In the data rows, zero lies at 4.5, halfway between 4 and 5.
Some points, one per row:
[5 5 5 4 4 4 4 4 5 5 5 5 5 3 5 4 4 5 4 5 4 5 5 4 4 5 6 4 4 5 5 4]
[6 7 6 5 3 5 7 5 4 5 5 3 6 7 5 2 5 5 4 4 5 4 7 3 4 5 6 2 4 7 8 5]
[6 7 8 1 7 1 4 4 3 7 4 5 7 3 5 4 8 9 9 5 6 2 4 4 3 5 6 2 4 3 7 7]
[4 4 3 6 3 6 4 6 4 3 5 2 3 6 5 5 3 3 3 3 6 6 4 4 7 2 3 7 6 6 4 4]
[5 4 4 4 5 4 4 3 6 5 5 6 4 4 4 4 3 3 4 5 3 6 4 6 4 5 5 5 5 4 3 5]
[4 5 3 3 4 3 3 4 5 3 3 4 5 3 5 4 5 4 4 4 5 7 5 5 5 5 5 5 7 5 4 6]
[6 6 5 6 3 6 6 7 4 4 5 3 5 6 4 3 4 3 4 3 7 5 4 4 6 3 2 4 7 8 6 7]
[3 4 3 6 5 5 3 5 4 3 4 3 4 5 5 7 5 6 4 3 3 3 5 5 4 4 5 4 2 2 4 2]
[3 3 5 6 5 5 4 4 4 4 5 3 3 5 5 5 3 4 3 4 4 4 5 3 4 3 4 6 3 2 4 2]
[6 6 4 6 2 6 7 8 4 3 4 3 3 7 5 3 4 3 4 3 7 5 5 4 5 5 3 4 7 8 6 6]
[5 6 1 4 3 4 2 7 5 2 3 2 3 4 6 4 5 4 3 2 8 7 5 4 8 2 4 6 8 7 6 7]
[4 5 8 3 7 4 7 5 0 6 4 5 3 4 2 6 7 4 9 5 7 0 3 5 5 6 2 5 5 4 5 8]
[4 4 4 5 4 5 3 4 4 3 5 4 5 5 4 6 4 6 4 4 4 4 4 4 4 3 4 5 3 3 4 3]
[4 3 5 6 3 5 4 4 6 5 5 6 5 6 4 4 3 3 4 5 3 5 4 4 3 5 4 5 4 5 3 4]
[4 4 4 4 4 4 5 4 5 4 4 5 5 5 4 4 4 4 4 4 4 6 4 5 4 5 4 5 5 4 3 5]
[2 3 3 7 3 8 5 8 5 4 5 4 2 8 3 5 2 1 3 5 5 3 3 5 4 6 2 6 5 5 3 3]
[4 3 5 5 4 5 3 4 4 5 5 4 5 4 5 6 5 6 6 4 4 3 4 4 5 4 4 5 4 4 4 3]
[4 4 4 6 5 4 4 4 4 3 5 4 5 5 3 5 3 5 4 4 4 4 5 4 5 4 4 5 3 4 4 4]
[8 7 7 0 7 0 5 4 2 6 3 3 7 1 6 3 9 9 9 6 6 1 6 4 4 5 7 2 4 4 8 8]
[6 6 6 3 4 4 6 4 3 5 4 4 6 4 4 4 6 5 6 4 6 4 5 4 5 5 4 4 6 6 6 7]
[2 3 1 6 5 5 2 4 5 3 4 5 2 5 5 7 4 4 3 4 2 5 5 7 4 5 5 6 3 1 2 1]
[3 3 6 5 4 4 6 4 7 6 5 7 6 6 3 3 2 2 3 6 3 5 4 5 4 5 3 4 5 6 2 4]
[8 8 4 6 2 7 7 8 5 3 4 1 4 7 7 2 4 5 3 0 7 6 7 3 6 2 5 3 6 8 9 5]
[4 4 6 5 6 5 6 4 3 5 5 4 4 5 4 6 5 4 5 5 4 4 3 5 4 4 4 6 4 3 4 4]
[3 4 5 8 3 9 6 5 5 4 6 4 3 6 3 5 1 3 4 4 5 6 4 5 5 4 3 7 4 6 3 3]
[6 5 4 6 3 6 6 6 4 4 4 3 4 6 4 4 3 3 4 3 7 5 4 4 6 3 3 5 6 7 5 6]
[4 5 2 7 3 7 4 8 4 2 4 2 3 7 5 5 3 4 3 2 6 4 5 4 6 3 3 5 5 5 6 4]
[5 5 6 3 7 2 3 3 4 6 4 5 6 2 5 6 8 9 6 6 2 2 5 5 2 6 7 4 2 3 5 5]
[6 6 8 1 8 2 5 4 3 6 4 5 7 1 5 5 7 8 7 6 5 1 4 4 3 6 6 3 4 3 6 6]
[5 5 5 5 5 6 5 5 4 5 4 4 4 5 4 6 5 4 5 4 4 4 6 5 4 5 6 4 4 4 4 5]
[2 3 2 5 6 4 3 5 3 3 3 4 2 4 4 7 5 3 4 5 4 3 4 6 5 6 4 6 4 2 3 3]
[8 6 7 4 4 4 4 3 9 7 7 4 9 0 6 4 5 9 3 6 0 5 5 2 3 5 8 1 0 5 5 6]
[5 5 4 7 3 7 5 4 5 4 5 3 2 7 4 5 2 3 3 3 6 7 5 5 5 3 3 6 5 6 4 4]
[4 3 6 3 7 3 4 1 4 5 6 8 6 3 4 6 6 7 5 6 3 1 5 5 3 5 7 4 1 2 4 3]
[2 3 0 6 5 5 1 7 2 0 3 3 0 5 4 8 5 3 4 3 7 4 4 7 8 3 3 8 6 2 3 4]
[5 4 3 6 4 6 4 6 5 3 5 4 3 5 4 4 3 3 4 3 5 6 5 4 6 3 3 6 6 6 5 5]
[3 3 4 4 4 3 3 1 6 4 5 6 4 3 4 4 3 3 4 6 3 7 4 5 5 4 4 7 5 4 2 5]
24 more points follow, each with its number after it:
[4 3 5 6 5 5 6 3 4 6 5 4 5 5 4 4 4 5 5 4 3 3 4 4 3 4 4 5 4 5 4 4] 0
[5 4 5 5 4 5 5 4 4 5 5 5 5 4 5 4 4 4 4 5 5 5 4 5 5 5 4 4 6 5 4 5] 1
[4 4 2 7 3 7 5 7 4 3 4 4 2 7 4 5 3 2 3 3 6 5 5 5 6 5 3 6 5 6 4 3] 2
[4 4 4 4 5 4 4 3 3 4 4 5 3 4 2 7 5 4 6 6 5 4 3 6 5 6 4 6 4 2 3 5] 3
[5 5 4 6 3 5 6 6 4 4 5 4 4 6 5 3 3 2 3 4 6 6 4 4 6 3 3 5 7 7 5 6] 4
[6 6 7 3 5 4 8 6 4 6 5 5 7 5 5 2 6 5 7 5 6 3 4 3 4 5 4 2 6 7 6 7] 5
[2 3 0 6 5 5 1 7 2 0 3 3 0 5 4 8 4 3 3 3 7 4 4 7 8 3 3 8 6 2 3 3] 6
[7 4 9 0 6 2 5 2 6 8 6 7 7 2 3 4 7 6 8 9 2 4 5 4 2 6 5 5 4 3 5 5] 7
[4 4 7 4 7 2 5 2 5 8 6 7 7 5 4 4 5 5 5 7 3 3 3 4 4 7 5 2 3 4 3 4] 8
[8 8 2 7 1 7 4 4 5 2 3 0 3 6 7 5 4 6 2 0 7 9 8 4 6 1 7 5 6 6 8 5] 9
[3 3 2 6 5 5 2 4 5 3 4 5 3 5 5 7 3 4 3 4 3 5 5 7 4 5 5 6 3 2 3 2] 10
[4 1 7 3 7 2 1 1 4 5 4 7 5 3 3 7 6 7 7 8 1 3 2 4 3 4 4 4 2 3 2 2] 11
[3 3 4 5 5 5 3 5 4 3 5 4 4 4 5 5 4 5 4 4 4 4 4 3 5 3 4 5 3 3 3 3] 12
[7 6 9 3 4 4 6 4 6 9 7 5 9 3 4 1 8 7 8 8 3 1 4 1 1 1 6 1 2 5 6 4] 13
[4 4 3 6 3 6 5 5 4 3 4 3 2 6 4 5 3 3 4 3 6 6 4 5 6 3 3 7 6 5 4 4] 14
[4 4 9 5 5 6 7 2 3 8 8 4 5 8 4 3 3 4 7 4 4 2 3 4 3 5 4 5 4 5 5 3] 15
[0 1 0 7 5 6 1 7 3 1 3 5 0 6 3 9 3 0 3 4 5 5 3 8 7 5 2 9 5 2 1 2] 16
[5 6 5 5 3 6 7 6 6 7 5 4 5 7 5 3 4 4 3 5 4 6 5 5 2 6 6 2 4 6 6 4] 17
[5 5 5 1 7 1 2 3 5 6 3 5 6 1 5 3 8 7 6 6 5 3 5 4 4 5 8 2 5 4 5 6] 18
[6 5 6 3 4 3 6 5 3 6 4 4 6 4 4 3 6 6 6 5 6 4 4 3 5 5 4 3 5 6 6 7] 19
[7 6 5 5 2 5 8 7 4 4 5 4 4 6 4 2 4 3 4 3 7 6 5 4 6 4 3 4 8 9 6 8] 20
[4 5 4 5 5 5 4 4 4 4 4 4 5 4 4 5 4 5 5 5 4 4 4 4 4 4 4 5 3 4 4 4] 21
[5 5 4 5 5 5 5 5 4 5 4 4 4 5 5 5 5 5 4 4 5 4 5 5 4 6 5 3 4 4 5 4] 22
[6 4 5 5 5 4 6 5 3 5 6 4 6 4 4 4 5 6 5 4 5 4 4 3 5 4 4 4 4 6 5 5] 23
Which two of these numbered points are nearest to each point below, ignoring the 2 directions in which the first points spread most? Their numbers follow each, nearest first.
[1 2 0 7 4 6 2 7 3 1 3 4 0 6 4 8 3 1 3 4 5 5 4 7 7 5 2 8 5 3 2 3] > 16 6
[3 4 3 3 6 4 3 5 3 3 3 6 3 3 4 7 6 4 6 6 5 3 5 7 5 6 5 6 5 2 4 5] > 16 3
[3 3 5 6 4 5 5 4 7 6 6 7 6 6 5 3 2 2 2 6 2 7 4 6 3 5 4 5 3 5 1 3] > 8 17
[3 2 5 2 8 4 3 1 6 5 5 6 5 2 4 7 5 6 5 6 0 3 4 5 2 5 4 4 0 2 3 1] > 21 12
[4 5 0 6 5 5 2 7 2 0 3 1 1 5 5 7 5 4 4 2 7 4 5 6 8 3 3 7 6 3 5 4] > 6 16
[5 6 6 4 3 5 6 4 7 5 5 5 6 4 4 1 4 5 5 3 4 6 6 2 5 4 5 3 3 6 6 4] > 21 0
[5 5 4 6 2 5 6 6 5 4 5 4 4 7 5 3 2 2 3 4 6 7 4 4 6 4 3 5 7 8 4 6] > 4 20
[6 6 5 4 4 4 7 6 4 5 4 4 5 6 4 3 5 4 5 5 5 3 5 4 4 6 5 3 5 6 6 6] > 2 22
[0 1 3 4 7 4 3 3 4 6 4 9 3 3 3 8 6 3 5 8 1 1 3 8 3 9 5 5 2 0 1 1] > 2 22
[4 4 0 3 4 2 0 5 6 2 2 5 4 2 5 5 5 4 3 4 5 8 5 6 7 4 5 6 7 4 3 6] > 18 10
[4 2 5 7 5 8 5 5 4 6 7 4 5 5 3 6 3 6 5 5 3 2 2 3 4 5 4 5 2 4 4 2] > 23 0
[7 5 9 0 5 1 7 3 5 9 5 9 9 2 3 0 7 7 8 8 4 3 3 2 3 8 6 4 6 5 7 9] > 7 20
[2 3 0 6 5 6 1 7 2 0 3 3 0 5 4 8 5 3 3 3 7 4 4 7 8 3 3 8 6 2 4 4] > 6 16
[5 3 7 2 7 0 5 4 4 7 5 7 8 2 5 3 6 5 6 7 2 1 3 3 2 5 6 2 3 5 4 4] > 5 4
[5 5 3 6 3 6 6 8 4 3 4 3 3 7 5 4 4 3 3 3 7 5 5 5 6 4 3 5 6 7 6 6] > 2 22
[6 7 4 5 4 5 4 3 5 4 4 3 4 4 7 5 5 6 5 3 5 7 7 5 4 4 8 4 4 4 7 4] > 9 10
[6 5 1 4 3 4 2 8 6 2 3 2 4 3 5 3 5 4 3 2 8 7 5 4 8 2 4 5 8 7 5 7] > 18 12
[6 7 6 6 2 7 8 4 5 7 5 4 6 8 5 2 4 4 4 4 4 6 6 3 2 7 6 1 4 8 6 4] > 17 8
[4 3 4 4 6 4 5 2 2 5 5 6 2 4 3 6 5 4 7 6 5 4 3 6 5 6 4 7 4 2 3 5] > 3 14
[3 2 7 3 9 3 5 0 2 6 4 9 5 2 2 7 6 5 9 8 4 1 4 6 3 8 5 5 3 0 2 5] > 3 5
[3 3 5 5 5 4 3 5 4 4 6 3 4 4 4 6 4 5 5 4 4 3 4 4 5 3 4 6 2 4 4 3] > 12 21
[4 3 4 5 5 5 3 4 4 4 5 3 4 4 5 6 4 6 4 3 3 4 4 4 5 3 4 5 3 3 4 3] > 12 21
[3 4 5 4 6 4 4 3 4 5 5 6 2 4 3 6 5 3 6 5 6 4 3 6 4 5 4 6 4 3 4 5] > 3 14
[3 4 1 3 4 3 0 4 6 2 2 4 4 2 5 5 5 4 2 4 4 7 5 6 7 4 5 6 6 3 2 4] > 18 10
[5 5 5 6 3 6 8 6 6 6 5 4 5 7 5 3 4 4 3 4 3 5 5 4 3 6 5 3 4 7 6 4] > 17 0
[6 8 7 5 3 6 8 6 5 6 5 2 6 7 7 1 3 4 3 4 4 5 6 3 3 5 5 1 5 9 9 6] > 17 0
[5 7 7 7 2 5 9 5 7 7 5 4 6 7 5 3 4 3 3 5 3 5 6 2 2 5 5 1 4 7 6 5] > 17 8
[6 6 9 0 5 1 7 4 5 8 4 8 7 4 4 1 6 5 9 8 5 4 6 4 4 8 5 1 5 6 5 5] > 5 8
[5 4 9 3 8 1 7 1 7 7 6 7 7 3 4 5 4 8 7 9 5 3 5 2 1 6 7 4 2 4 3 5] > 8 5
[9 6 9 2 6 4 8 1 4 9 8 6 9 2 6 1 7 8 6 6 2 2 7 0 1 4 5 0 4 5 6 6] > 0 13
[3 3 0 7 3 7 2 5 5 2 4 4 1 7 5 7 2 2 1 3 4 8 5 7 6 3 4 8 5 4 3 2] > 10 14
[6 5 7 2 6 1 7 3 5 6 4 6 8 2 5 2 8 6 6 7 4 2 5 4 3 7 6 2 4 5 5 5] > 5 20
[2 4 6 6 5 7 6 4 4 5 7 5 4 5 4 6 2 6 5 4 3 1 2 3 4 5 3 5 3 2 4 3] > 0 23
[5 5 4 4 2 4 5 5 6 6 4 6 5 5 5 2 4 5 4 5 4 6 5 4 4 4 6 3 5 6 5 5] > 4 1
[4 3 4 5 5 5 2 4 4 4 5 4 4 4 5 6 4 5 4 4 3 4 4 4 4 4 4 5 4 3 4 3] > 12 21
[5 4 5 6 4 5 4 6 4 5 6 4 4 4 4 5 5 6 5 4 4 2 4 3 5 3 4 4 5 5 6 4] > 23 12
[5 5 5 5 4 5 6 5 4 5 4 5 4 6 5 4 5 4 5 5 5 4 5 5 4 6 5 4 5 5 5 6] > 2 22
[6 6 7 0 8 2 4 3 3 5 4 5 6 2 5 4 8 9 9 6 4 2 5 4 5 5 7 3 4 3 7 6] > 14 21
[4 4 8 2 6 5 3 2 6 7 5 7 9 1 4 3 5 8 4 5 4 6 5 3 3 6 7 2 2 4 4 5] > 1 21
[5 5 3 3 4 2 3 4 6 3 2 5 4 3 5 4 5 4 4 4 5 7 5 5 6 4 5 5 7 5 4 6] > 18 14
[4 5 5 6 4 5 5 5 5 5 4 4 4 5 4 4 5 4 4 4 4 4 5 5 3 6 6 3 3 4 5 4] > 22 2
